[[127 123 129 123 124]
 [124 130 134 151 145]
 [121 120 128 115 141]
 [133 128 133 114 127]]
|
[[123 129]
 [130 134]]

[[128 128 128 126 128]
 [107 104 104 112 107]
 [131 131 130 122 131]]
|
[[128 128]
 [104 104]]

[[118 158 124]
 [102 116 137]]
|
[[158 124]
 [116 137]]

[[114 113 131 154]
 [121 120 116 137]
 [130 131 120 158]
 [141 141 154 112]
 [155 152 110 139]]
|
[[113 131]
 [120 116]]

[[107 134 137 111 111]
 [107 134 137 111 111]]
|
[[134 137]
 [134 137]]

[[128 127 128 128 129]
 [129 127 122 122 154]
 [123 121 130 132 119]
 [125 125 130 131 121]
 [127 125 123 125 147]]
|
[[127 128]
 [127 122]]

[[154 132 140 126 139]
 [154 132 135 126 139]]
|
[[132 140]
 [132 135]]

[[155 141 121 150 150]
 [135 130 123 134 134]]
|
[[141 121]
 [130 123]]
---
[[132 139 106]
 [146 125 115]
 [115 145 124]
 [129 111 140]
 [123 145 117]
 [145 112 126]
 [137 142 113]
 [121 147 114]
 [147 118 120]
 [130 117 145]]
|
[[106 139 132]
 [115 125 146]
 [124 145 115]
 [140 111 129]
 [117 145 123]
 [126 112 145]
 [113 142 137]
 [114 147 121]
 [120 118 147]
 [145 117 130]]

[[123 126 120 151 109 131 101 129 140 119 111 122 145 125 131 108]
 [134 118 135 106 108 133 134 146 130 126 153 148 103 121 135 115]]
|
[[108 131 125 145 122 111 119 140 129 101 131 109 151 120 126 123]
 [115 135 121 103 148 153 126 130 146 134 133 108 106 135 118 134]]

[[125 108]
 [151 137]
 [147 133]
 [146 128]
 [109 131]
 [134 114]
 [144 150]]
|
[[108 125]
 [137 151]
 [133 147]
 [128 146]
 [131 109]
 [114 134]
 [150 144]]

[[119 130 122 114 123 120 141 137 123 131 135]
 [122 118 126 120 130 135 139 155 130 123 125]]
|
[[135 131 123 137 141 120 123 114 122 130 119]
 [125 123 130 155 139 135 130 120 126 118 122]]

[[141 128 152 146 117 131 127 140 101 131 126 123 136 135 125]
 [106 133 132 142 140 130 136 113 122 124 129 117 123 137 102]
 [133 124 147 138 109 138 125 151 107 119 113 128 138 119 139]]
|
[[125 135 136 123 126 131 101 140 127 131 117 146 152 128 141]
 [102 137 123 117 129 124 122 113 136 130 140 142 132 133 106]
 [139 119 138 128 113 119 107 151 125 138 109 138 147 124 133]]

[[142 138 119 121 140 124 108 128 147 128 134 130 133 141 151 110]
 [145 128 122 121 126 116 104 123 142 135 145 130 134 141 142 108]
 [109 125 115 142 143 116 149 132 127 129 142 115 124 122 126 137]]
|
[[110 151 141 133 130 134 128 147 128 108 124 140 121 119 138 142]
 [108 142 141 134 130 145 135 142 123 104 116 126 121 122 128 145]
 [137 126 122 124 115 142 129 127 132 149 116 143 142 115 125 109]]

[[131 130 130 156 128 147 124 133 143]
 [135 127 141 120 139 123 111 121 122]
 [125 130 120 128 125 124 134 121 130]
 [123 129 122 135 121 122 134 117 136]
 [127 129 130 145 127 138 124 131 134]
 [128 127 127 133 127 125 130 124 133]]
|
[[143 133 124 147 128 156 130 130 131]
 [122 121 111 123 139 120 141 127 135]
 [130 121 134 124 125 128 120 130 125]
 [136 117 134 122 121 135 122 129 123]
 [134 131 124 138 127 145 130 129 127]
 [133 124 130 125 127 133 127 127 128]]

[[131 102 123]
 [128 130 135]
 [129 123 126]
 [127 126 125]
 [126 144 132]
 [126 113 122]]
|
[[123 102 131]
 [135 130 128]
 [126 123 129]
 [125 126 127]
 [132 144 126]
 [122 113 126]]
---
[[128 122 138 138 137 126 114 130 143 121 135 121 127 132 131]
 [121 134 127 127 122 122 137 129 127 126 116 131 133 125 122]
 [102 131 124 132 115 124 119 129 145 116 132 134 125 115 125]
 [126 123 128 129 116 123 123 133 133 130 125 130 133 129 127]
 [132 133 125 117 112 121 142 127 117 129 116 137 130 122 118]
 [155 128 140 129 119 122 138 132 123 148 123 123 127 144 130]]
|
[[128 138 137 114 143 135 127 131]
 [121 127 122 137 127 116 133 122]
 [102 124 115 119 145 132 125 125]
 [126 128 116 123 133 125 133 127]
 [132 125 112 142 117 116 130 118]
 [155 140 119 138 123 123 127 130]]

[[118 127 139 142 114 141 127 125 123]
 [110 142 121 122 111 106 140 135 136]
 [119 132 125 133 125 119 126 122 131]
 [133 125 130 117 141 142 130 131 133]
 [116 128 128 133 117 112 131 136 129]
 [119 135 132 127 108 130 136 128 125]
 [129 131 141 124 124 135 125 128 128]]
|
[[118 139 114 127 123]
 [110 121 111 140 136]
 [119 125 125 126 131]
 [133 130 141 130 133]
 [116 128 117 131 129]
 [119 132 108 136 125]
 [129 141 124 125 128]]

[[127 126 110 147]
 [109 120 139  98]]
|
[[127 110]
 [109 139]]

[[149 128 107 139 152 132 119 135 134]
 [122 116 136 138 125 142 133 126 113]
 [127 121 141 127 116 127 124 134 151]
 [127 124 139 128 120 127 125 132 138]
 [127 128 133 131 126 126 128 129 122]
 [119 145 110 111 133 141 152 114 139]
 [128 151 141 138 123 105 134 134 111]
 [126 120 112 108 131 118 111 119 120]]
|
[[149 107 152 119 134]
 [122 136 125 133 113]
 [127 141 116 124 151]
 [127 139 120 125 138]
 [127 133 126 128 122]
 [119 110 133 152 139]
 [128 141 123 134 111]
 [126 112 131 111 120]]

[[102 115 153 142 127 127 134 123 112 121 157]
 [114 131 150 138 116 140 132 126 134 134 143]
 [125 137 140 130 111 153 136 131 147 136 129]
 [110 126 146 126 121 145 142 136 137 134 142]
 [111 121 157 130 120 147 141 136 135 139 144]
 [140 142 124 141 108 138 121 121 148 138 127]]
|
[[102 153 127 134 112 157]
 [114 150 116 132 134 143]
 [125 140 111 136 147 129]
 [110 146 121 142 137 142]
 [111 157 120 141 135 144]
 [140 124 108 121 148 127]]

[[131 125 103 129 149 137 113 137 124 118 110 130]
 [156 134 128 132 112 123 140 112 130 134 152 133]
 [107 126 117 144 119 140 153 127 123 134 118 117]
 [140 145 123 135 114 132 146 129 124 131 150 122]
 [119 114 152 138 129 117 115 147 135 129 106 141]
 [108 126 102 122 131 150 128 113 109 127 110 119]
 [116 121 134 132 125 129 139 112 119 127 106 125]
 [106 127 143 127 138 130 122 116 123 132 107 133]]
|
[[131 103 149 113 124 110]
 [156 128 112 140 130 152]
 [107 117 119 153 123 118]
 [140 123 114 146 124 150]
 [119 152 129 115 135 106]
 [108 102 131 128 109 110]
 [116 134 125 139 119 106]
 [106 143 138 122 123 107]]

[[124 115 115 109 114]
 [137 123 123 104 127]
 [138 137 119 141 129]
 [136 128 132 130 136]
 [122 134 140  99 136]
 [117 135 149 147 134]]
|
[[124 115 114]
 [137 123 127]
 [138 119 129]
 [136 132 136]
 [122 140 136]
 [117 149 134]]

[[128 103]
 [140 108]
 [146 128]]
|
[[128]
 [140]
 [146]]
---
[[141 129 140 135]
 [128 136 152 134]
 [141 128 141 128]
 [149 132 129 128]]
|
[[149 132 129 128]
 [141 129 140 135]
 [141 128 141 128]
 [128 136 152 134]]

[[129 143 135 135 129 132 137 129 128 134 131]
 [132 131 141 135 128 132 144 128 132 150 128]
 [137 137 132 135 129 129 134 128 128 132 129]]
|
[[137 137 132 135 129 129 134 128 128 132 129]
 [129 143 135 135 129 132 137 129 128 134 131]
 [132 131 141 135 128 132 144 128 132 150 128]]

[[118 139 132 140]
 [118 148 125 130]
 [132 126 138 145]
 [135 116 142 144]
 [125 152 135 127]
 [126 133 133 103]
 [130 144 110 128]
 [137 105 124 127]]
|
[[130 144 110 128]
 [137 105 124 127]
 [118 148 125 130]
 [118 139 132 140]
 [126 133 133 103]
 [125 152 135 127]
 [132 126 138 145]
 [135 116 142 144]]

[[125 124 129 128 127 132 128 129 131 129 127 126 131 125]
 [121 117 130 131 124 144 128 123 143 127 123 117 139 114]
 [123 115 133 135 123 152 127 113 151 123 117 107 141 108]
 [122 116 131 133 123 149 127 117 147 124 119 112 140 111]]
|
[[125 124 129 128 127 132 128 129 131 129 127 126 131 125]
 [121 117 130 131 124 144 128 123 143 127 123 117 139 114]
 [122 116 131 133 123 149 127 117 147 124 119 112 140 111]
 [123 115 133 135 123 152 127 113 151 123 117 107 141 108]]

[[137 134 134 120 140 138 130 125 136 143 150 118]
 [137 134 125 120 140 128 130 130 136 124 115 118]]
|
[[137 134 125 120 140 128 130 130 136 124 115 118]
 [137 134 134 120 140 138 130 125 136 143 150 118]]

[[129 124 145 131 130 116 141 141 128 143 147 135 113 121 133 120]
 [129 122 148 130 137 121 138 133 116 130 153 150 107 140 128 125]
 [131 122 147 130 132 114 145 144 124 139 150 137 114 124 133 122]
 [139 130 141 139 125 128 127 121 119 145 144 141 111 148 126 130]
 [134 131 133 136 123 128 126 125 130 144 132 129 121 131 129 127]]
|
[[134 131 133 136 123 128 126 125 130 144 132 129 121 131 129 127]
 [139 130 141 139 125 128 127 121 119 145 144 141 111 148 126 130]
 [129 124 145 131 130 116 141 141 128 143 147 135 113 121 133 120]
 [131 122 147 130 132 114 145 144 124 139 150 137 114 124 133 122]
 [129 122 148 130 137 121 138 133 116 130 153 150 107 140 128 125]]
